(in the rows, 128 means zero)
One turn moves every row onto another: examples first, then more rows asked
j_199: [105  95 114 111 104 109 128  93 109 121 167 144 162 131 143 125  96 115
 116 130 127 122 100 145 181 120 106 131]
j_143: [167 112 145 110 125  86 122 144 117 132 150 167 156 119 147 139 121 100
 108 137 128 103  91 112 136 128 145 149]
j_149: [157 102 139 105 125  75 134 145 112 128 164 149 155 116 146 130 112 108
 117 144 125 104  97 107 142 123 136 154]
j_131: [108 108 128 160 140 118 114 154 130 110 112 125 147  98 122 141 135  99
 100  99 123 142 129 105 146 134 113 144]
j_976: [121 117 129 165 134 110 133 144 137 124 108 132 134  96 118 133 135  96
 108  89 118 162 122 115 138 137 117 145]
j_155: [166 110 124 104 120  72 119 139 108 122 157 156 147 137 139 142  93  93
 122 161 120 127 125 117 143 135 142 136]
j_755: [ 96 161 147 170 131  96 119 135 147 150 112 116 158  99 133 156 109 118
  78 120 100 140 141 117 158 137 131 145]
j_926: [173 171 140 133 102  77 109 113 145 122 126 141 121 133 130 134  89 112
  99 154 107 100 131 113 107 138 145 147]
j_833: [112 137 113 127 128 105 130 129 164 118 146  68 141 119 157 125 102 150
 117 134 134 152 120 169 147 114 105 137]
j_734: [ 96 124 102 110 118 112 137  81 104 111 161 145 153 151 137 127 118 120
 116 115 121 131 121 138 174 122 112 110]
j_76: [147 117 119 104 135  68 137 138 107 119 154 160 152 131 155 144 123 112
 116 145 136 114 111  99 158 125 149 141]
j_956: [166 142 112 122 138 101 141 150 143 130 158  96 152 101 148 150 115 149
 110 150 126 162 129 152 117 140  97 136]
j_553: [176 164 159 134 125 100 131 111 152 131 134 139 120 115 129 131 114 128
  88 151 123  83 125 126  93 140 137 148]
j_786: [112 104 120 121 116 113 108  82 102 110 146 145 153 154 139 124  88 101
 122 121 132 145 123 126 166 138 122 109]
j_445: [157  93 134 109 130  86 122 135 122 119 165 151 138 118 150 152 136 109
 119 140 141 109 120  96 149 112 139 131]
j_8: [178 160 132 122 120  82 139 117 159 117 129 141 123 121 145 130 115 127
  85 152 131  89 147 118 109 137 152 151]
j_12: [102 173 142 153 139 115 120 135 141 139 101 108 139 102 125 162 116 109
  83 117  98 130 139 109 145 138 121 150]
j_781: [114 169 139 141 118 137 131  55 137 125 131 124 119 128 134 111  91 130
  85 132 122 111 134 150 133 135 103 113]
j_395: [102 150 141 151 135 119 120 147 142 138 111 115 149  96 152 161 104 118
  71 113  87 133 132 128 171 135 146 143]
j_254: [107 156 138 147  99 132 137  55 130 122 128 126 114 126 131 125  83 120
  82 127 118 110 135 141 148 132 106 116]
j_145: [185 163 133 119 119 103 130 106 157 128 133 148 108 103 145 147 120 123
  94 163 128 100 143 111 109 133 120 150]
j_268: [145 149 118 142 128 117 141 144 134 132 150 118 146 108 162 159 112 162
  93 154 119 171 117 168 136 153 102 137]
j_92: [125 169 119 133 104 119 131  58 147 111 125 127 122 138 133 111 111 130
  76 114 115 106 151 142 129 141 111 120]
j_792: [ 94 113 134 108 107 118 123  92 115 108 168 127 158 154 156 128 117 121
 111 115 125 127 119 130 175 100 113 119]
j_991: [122 110 126 171 124 124 132 145 133 114 110 132 115  99 120 155 142 115
 101 102 112 146 110 126 136 151 117 152]
j_189: [125 164 129 143  99 122 107  59 149 106 128 127 129 155 126 117  78 130
 108 131 122 120 136 149 126 133 128 121]
j_697: [ 93 107 122 113 124 119 136  92  99 118 160 139 157 131 143 116  92 106
 114 126 120 125 114 135 181 118 105 122]
j_788: [183 171 156 130 119 107 141 105 150 131 134 135 110 121 141 134 101 122
  84 152 126  97 127 138  98 131 143 130]
j_729: [125 126 113 133 130  94 131 130 180 133 145  84 145 103 150 118 104 141
 121 122 126 153 122 175 151 114 123 132]
j_86: [138 113 115 129 119 102 137 140 166 122 142  73 123 102 160 131 105 142
 112 112 113 143 108 169 150 121 130 137]
j_171: [115 183 135 121  97 138 128  62 148 118 128 131 125 138 146 126 105 126
  80 129 109 117 146 137 138 122  97 142]
j_54: [149 147 123 142 128  95 160 143 141 138 156 108 152 111 142 148 114 148
 107 152 124 179 129 160 123 142 101 138]

j_155 moves to j_926
j_171 moves to j_792
Where do these go?
j_199 moves to j_143
j_131 moves to j_956
j_553 moves to j_781
j_76 moves to j_8
j_268 moves to j_395
j_54 moves to j_755

One turn moves every row onto another: examples first, then more rows asked
j_109: [140 148 113  97 149 159 119 121 152 101 173 135 157 122 150  85 119 145]
j_255: [134 159 127 117 147 150 109 154 116 143  96 116 130 156 117 169 115 136]
j_541: [138 142 103 106 153 153 111 109 144 105 172 123 151 105 140  87 119 152]
j_239: [126 156 108 109 142 150 112 108 154  98 160 119 144 104 138  85 114 158]
j_840: [134 158 121 107 135 162 116 120 159  98 139 128 156  96 145  89 124 166]
j_313: [126 178 118 145 132 143 121 150 128 110  90  96 103 153 142 151 130 138]
j_424: [131 167 115 131 154 141 110 147 116 142  94 109 121 149 139 173 127 146]
j_364: [159 133 116 118 162 156 114 159  99 141 122 119 136 161 124 164 128 117]
j_61: [133 157 116 100 140 158 120 120 158  94 165 131 152 122 149  82 116 148]
j_832: [137 150 114  92 153 157 114 118 152 112 169 139 162 120 147  94 116 152]
j_300: [137 152 120 100 145 162 111 118 154 112 142 134 164  95 144  99 124 169]
j_899: [132 146 105 102 155 150 107 107 146 113 166 126 153 103 137  94 115 159]
j_298: [126 163 119  97 140 156 117 118 162 101 158 133 153 119 146  88 112 156]
j_435: [169 140 123 128 153 145 109 157  92 145 121 124 131 147 154 165 126 121]
j_319: [152 139 114 106 147 167 120 124 147  99 159 130 161  99 150  85 134 152]
j_818: [123 161 129 137 138 141 104 127 105 146  85  99 140 144 139 156 121 138]
j_881: [148 140 115 100 152 164 114 120 146 112 154 135 167  96 146  97 129 161]
j_56: [164 136 101 143 160 152 126 157  99 113 131 101 114 159 152 145 149 109]
j_34: [143 149 118 110 136 165 121 123 155  90 149 125 154  99 149  80 130 155]
j_891: [146 165 133 127 138 139 105 152 108 145  95 122 125 142 147 170 113 139]
j_635: [154 141 104 130 171 146 113 150  99 144 120 112 128 153 144 170 139 129]
j_41: [160 124 114 147 150 153 118 138  84 122 125  94 138 154 152 132 143 100]
j_728: [160 160 129 150 118 147 126 162 112  95 111 104 103 152 158 131 127 110]
j_877: [121 169 131 152 118 144 116 132 115 112  84  85 122 149 144 132 125 126]
j_36: [125 155 108 104 147 149 108 107 152 109 159 123 149 102 136  92 112 163]
j_406: [167 131 115 132 148 161 127 165 101 109 132 107 121 167 131 138 137  98]
j_369: [147 159 110 153 136 150 131 157 118  92 113  91  99 159 150 133 143 114]
j_561: [147 156 124 141 125 159 131 164 120  90 111  97 106 167 129 128 129 106]
j_7: [140 178 137 142 116 140 116 156 121 115  89 109 107 146 150 149 114 132]
j_420: [134 148 105 110 145 153 114 110 149  96 168 119 145 106 140  81 118 151]
j_531: [178 137 120 141 141 150 122 163  94 114 131 113 118 153 160 141 134 103]
j_897: [144 146 122 157 124 152 125 138 101  98 109  82 120 155 152 117 139 102]
j_482: [128 159 117  92 148 155 113 117 158 112 159 138 160 118 145  96 111 159]
j_385: [127 174 132 131 124 151 120 157 129 111  89 104 112 160 120 148 115 130]
j_55: [146 133 119 134 158 146 104 130  86 152 110 104 150 147 144 156 132 122]

j_255 moves to j_364
j_41 moves to j_897
j_34 moves to j_840
Where do these go?
j_635 moves to j_56
j_541 moves to j_420
j_61 moves to j_298
j_728 moves to j_7

One turn moves every row onto another: examples first, then more rows asked
j_690: [ 94 127 105 119 132  89 145 150 187 108 146 132 133 130  72 128]
j_590: [124 111 130 116 166 164 160 153 149 122 142 130 115 141  51 133]
j_654: [152 110 154 116 159 181 161 142 146 101 152 134 123 154 112 128]
j_624: [139 140 130 105 157 160 147 159 135 129 137 120 107 174  87 125]
j_775: [135 106 111 113 182 181 160 139 155 106 138 106 147 146 103 136]
j_10: [137 115 146 110 155 189 152 144 144 101 153 146 115 151 117 130]
j_744: [ 99 151 108 110 103 114 132 154 156 111 122 135 144 123 123 142]
j_874: [146 108 134 123 123 102 145 147 210 119 132 139 153 132 121 145]
j_439: [ 98 127 110 116 131  79 148 152 174 105 147 132 127 138  71 125]
j_723: [119 112 129 111 164 168 158 155 148 124 142 133 113 139  53 133]
j_402: [ 89 119 103 126 121 146 152 144 187 139 151 123 134  99 122 142]
j_959: [142 141 133 130 112  96 160 143 161 112 128 100 169 137 105 137]
j_250: [132 109 128 142 131 123 179 132 182 138 156  88 154 116 104 135]
j_688: [ 95 123 118 108 124 186 151 155 182 120 163 134 140 138 131 125]
j_432: [119 140 113 104 154 180 132 163 156 137 129 134 111 153  96 129]
j_362: [124 115 144 115 144  82 156 145 162  81 137 124 119 143 144 133]
j_640: [119 113 126 115 166 171 156 155 153 124 141 133 117 135  54 135]
j_812: [158 108 147 113 122  84 151 149 181 112 135 134 142 151 121 140]
j_422: [123 149 128 110 104  90 149 153 131 105 128 121 140 146 116 135]
j_705: [113 113 129 129 148 109 145 140 205  93 131 124 142 115 147 140]
j_103: [135 114 136  98 117  87 139 158 170 109 133 157 122 149 130 142]
j_185: [ 99 126 167 111 187 110 149 140 179 121 144 130 124 131  88 135]
j_126: [104 126 133  90 119 157 160 157 138 110 168 136 116 166 131 118]
j_216: [151 108 150 123 160 192 159 138 165 104 151 133 133 145 109 131]
j_741: [135 110 146 131 151  91 161 136 187  89 135 109 143 131 138 134]
j_416: [122 111 130 117 166 167 159 153 152 124 141 128 118 137  51 135]
j_62: [119 144 113 133 109 120 142 145 186 120 123 115 172 115 114 142]
j_888: [121 112 111  96 174 174 152 146 129 100 139 122 123 156 109 137]
j_291: [120 117 122 125  82 118 144 135 154 112 133 119 156 132 135 126]
j_389: [123 116 122 126  82 119 145 134 156 112 135 117 159 133 133 128]
j_32: [108 125 115 122 133  77 155 147 178 106 150 123 135 138  68 124]
j_318: [132 114 137 126 133 173 172 142 190 123 166 103 164 147 116 120]
j_299: [ 96 128 166 110 188 115 146 141 183 123 143 130 126 129  90 138]
j_790: [115 112 102 104 177 187 149 144 151 105 136 121 135 142 108 139]
j_165: [122 117 124 125  82 116 145 135 151 112 135 119 155 133 135 125]
j_16: [123 113 123 107 116 106 131 155 200 117 129 160 135 131 133 146]
j_154: [101 118 127 112 143 101 140 147 181  84 131 139 119 124 153 139]
j_936: [ 91 128 164 109 186 116 145 142 180 123 142 134 124 130  92 137]
j_94: [131 116 140 118 124  98 183 139 130 124 164 101 118 146 108 129]
j_361: [ 88 126 115 104 115 118 154 151 136 124 157 133  99 128 125 137]
j_802: [136 136 118 122 159 186 140 153 180 144 128 115 134 146  88 130]
j_408: [104 125 109 127 135  85 151 146 191 110 146 124 142 130  68 126]
j_791: [ 95 129 167 107 186 112 146 143 177 121 142 134 120 132  91 137]
j_784: [157 132 134 121 163 164 155 151 159 138 136 103 130 165  81 124]
j_559: [140 117 152 111 130 146 181 147 146 113 173 104 142 174 114 113]
j_38: [124 116 124 126  83 118 148 135 154 111 134 116 158 134 133 126]
j_485: [135 111 141 118 157 198 150 142 164 103 150 144 124 143 116 133]
j_704: [139 108 118 106 179 167 164 141 133 101 142 106 136 160 100 134]

j_791 moves to j_185
j_704 moves to j_775
Where do these go?
j_741 moves to j_705
j_250 moves to j_402
j_485 moves to j_10
j_103 moves to j_812
j_590 moves to j_416
j_688 moves to j_126
j_408 moves to j_690
j_62 moves to j_744
j_624 moves to j_784

One turn moves every row onto another: examples first, then more rows asked
j_652: [100 148 157 157 139 130 158 112 130 112 103 151 105 152 160 125 148 122
 149 128 147 118 136]
j_882: [169 130 135 150 172 154 158 131 114 112 130 115 142 108 140 158 139  65
 142  97 151 135 135]
j_98: [124 150 140 146 152 103 106 108 143 124 143 134 138 127 197 156 127 105
 139 115 104 194 111]
j_359: [128 146 135 145 160 142 128 103 184 109 139 125 147 125 128 152 127 120
 138 120 118  85 117]
j_868: [169 126 130 146 172 156 163 113 129 133 153 120 152 112 142 175 113  85
 144  93 140 113 115]
j_724: [132 158 130 151 148 143 146 107 146 104 134 107 119 167 208 145 139  97
 156 134  95 183 121]
j_106: [129 147 138 150 151 154 157 102 155 105 136 109 124 158 205 156 122 105
 147 119  79 185 120]
j_925: [165 140 113 147 155 140 151 116 121 132 147 108 146 121 147 152 135  71
 152 115 169 110 119]
j_855: [143 179 177 137 159 157 174 101 105 109 152 119 128 110 168 173 109 123
 139  97 144 119 104]
j_971: [123 139 169 149 197 132 116 124 146  96 143 133 140 127 159 183 110 117
 103 110 121 119 131]
j_889: [103 145 148 154 158 127 123 126 146  86 118 108 131 119 163 143 130  94
  96 123 157 131 152]
j_765: [112 144 164 151 159 132 151  97 129 128 132 158 114 169 154 152 120 143
 148 128 129  99 113]
j_649: [143 125 123 152 146 170 132  98 136 150 148 162 132 143 136 164 125 119
 177 114 124 151  93]
j_178: [148 163 134 154 133 154 159  96 183 134 156 110 113 127 175 142 134 109
 151 118 164 184 102]
j_605: [112 142 135 146 134 110 119  99 150 127 140 122 140 120 193 150 111 106
 126 110 107 196 116]
j_743: [163 157 158 153 159 165 144 107 152 112 150 102 104 141 154 152 130 104
 133 122 155 210 112]
j_404: [130 130 108 156 119 166 135 104 131 137 125 143 123 136 137 132 146  98
 171 126 153 165 114]
j_82: [143 116 138 155 149 184 134 111 116 121 124 147 121 138 119 154 129 103
 154 110 124 186 121]
j_696: [122 145 139 144 145 109 104  99 133 123 147 116 136 139 185 155 108 106
 123 124 110 197 112]
j_557: [138 141 159 148 182 151 122 123 164  82 121 128 138 123 116 155 140 108
 128 113 107 116 137]
j_919: [106 154 134 150 163 111 121 114 171 119 146 133 144 121 184 158 129 113
 126 122 150  92 121]
j_33: [139 192 159 138 143 142 165 104 104 112 148 115 124 115 179 153 132 113
 152 114 168 112 104]
j_878: [126 153 133 147 152 139 116 116 163  89 120 106 134 133 122 129 147  99
 130 137 142 105 136]
j_735: [131 154 126 148 145 146 148  94 152 116 148 102 125 173 205 153 117 109
 150 134  91 171 109]
j_434: [168 161 158 152 173 157 147 104 174 131 168 132 116 133 171 170 134 120
 159 109 136 187  92]
j_860: [139 182 176 141 151 155 174 115  99  93 130 115 119 102 170 153 133 105
 139 100 156 137 123]
j_954: [107 130 179 155 158 151 165 108 122 103 107 148 107 154 141 146 116 133
 125 113 121 130 139]

j_649 moves to j_82
j_925 moves to j_868
Where do these go?
j_855 moves to j_860
j_696 moves to j_605
j_178 moves to j_434
j_652 moves to j_765
j_878 moves to j_359
j_724 moves to j_735
j_889 moves to j_919

